[[ -5 -66 -45  49  45  40  34  40 -11  59  14  19 -56]
 [-71  26  66 -35 -14  68  57  73 -52  62  70  65  64]
 [-47 -15 -73 -57 -14  61  11   8 -78  -2  62  68  83]
 [ 45  45  59 -17 -15 -55  -1 -48  12 -54 -88 -61  89]]
->
[[ -5 -66 -45  49  45  40  34  40 -11  59  14  19 -56]
 [-47 -15 -73 -57 -14  61  11   8 -78  -2  62  68  83]
 [-71  26  66 -35 -14  68  57  73 -52  62  70  65  64]
 [ 45  45  59 -17 -15 -55  -1 -48  12 -54 -88 -61  89]]

[[ -1 -79  -4   6  33]
 [ 19 -11   9  27  -1]
 [  2 -27  -1  15  13]
 [ 12 -38   8 -19 -14]
 [  8   8  -3   6 -28]
 [ -5  63   6  20 -18]
 [  4 -13 -10  22 -12]
 [ 11  11   3 -14   0]
 [ -2  40 -16 -11  24]
 [  8  61   1   2  -6]
 [-34  33  -2  11  -8]
 [  3 -12  -5  14 -20]]
->
[[ -1 -79  -4   6  33]
 [ 12 -38   8 -19 -14]
 [  2 -27  -1  15  13]
 [  4 -13 -10  22 -12]
 [  3 -12  -5  14 -20]
 [ 19 -11   9  27  -1]
 [  8   8  -3   6 -28]
 [ 11  11   3 -14   0]
 [-34  33  -2  11  -8]
 [ -2  40 -16 -11  24]
 [  8  61   1   2  -6]
 [ -5  63   6  20 -18]]

[[ 45  30 -72  66  54   9  -5 -79  16  87 -86]
 [ 22 -20   7  12  19 -26 -55 -52 -36 -60   2]
 [-19  62  28  -2 -41  25  82 -15  31  16  42]
 [-37  -7  61   2 -35  11 -55 -13 -39  -7  50]]
->
[[ 22 -20   7  12  19 -26 -55 -52 -36 -60   2]
 [-37  -7  61   2 -35  11 -55 -13 -39  -7  50]
 [ 45  30 -72  66  54   9  -5 -79  16  87 -86]
 [-19  62  28  -2 -41  25  82 -15  31  16  42]]

[[ 11 -26  -3]
 [ 22  -5   2]
 [-16   6  -3]
 [ -7   5  14]
 [-42 -23   6]
 [-44  -7 -17]
 [ 37  25   2]
 [-53  15  -3]
 [-47  11  13]
 [ 76 -13  -8]
 [ 18  14 -11]
 [-47  16 -15]]
->
[[ 11 -26  -3]
 [-42 -23   6]
 [ 76 -13  -8]
 [-44  -7 -17]
 [ 22  -5   2]
 [ -7   5  14]
 [-16   6  -3]
 [-47  11  13]
 [ 18  14 -11]
 [-53  15  -3]
 [-47  16 -15]
 [ 37  25   2]]

[[ 43   3 -56 -27 -24 -28  21  15]
 [ 32   6 -49 -25   6  -7  37   5]
 [ -5  28 -41 -30  -6  28  41 -11]
 [-17  17 -32 -39  -6   3  32  -5]
 [ 23  33 -51 -66  10   6  24 -23]
 [  4  47 -54 -52   2   6   7  -6]
 [ 67  32 -16 -63  37 -20 -14   7]]
->
[[ 43   3 -56 -27 -24 -28  21  15]
 [ 32   6 -49 -25   6  -7  37   5]
 [-17  17 -32 -39  -6   3  32  -5]
 [ -5  28 -41 -30  -6  28  41 -11]
 [ 67  32 -16 -63  37 -20 -14   7]
 [ 23  33 -51 -66  10   6  24 -23]
 [  4  47 -54 -52   2   6   7  -6]]

[[ 13 -38]
 [  5   0]
 [-27  69]
 [-11  33]
 [  0  44]
 [-21  58]
 [-36  84]
 [  0  -1]
 [  1  -3]
 [ -6  17]]
->
[[ 13 -38]
 [  1  -3]
 [  0  -1]
 [  5   0]
 [ -6  17]
 [-11  33]
 [  0  44]
 [-21  58]
 [-27  69]
 [-36  84]]
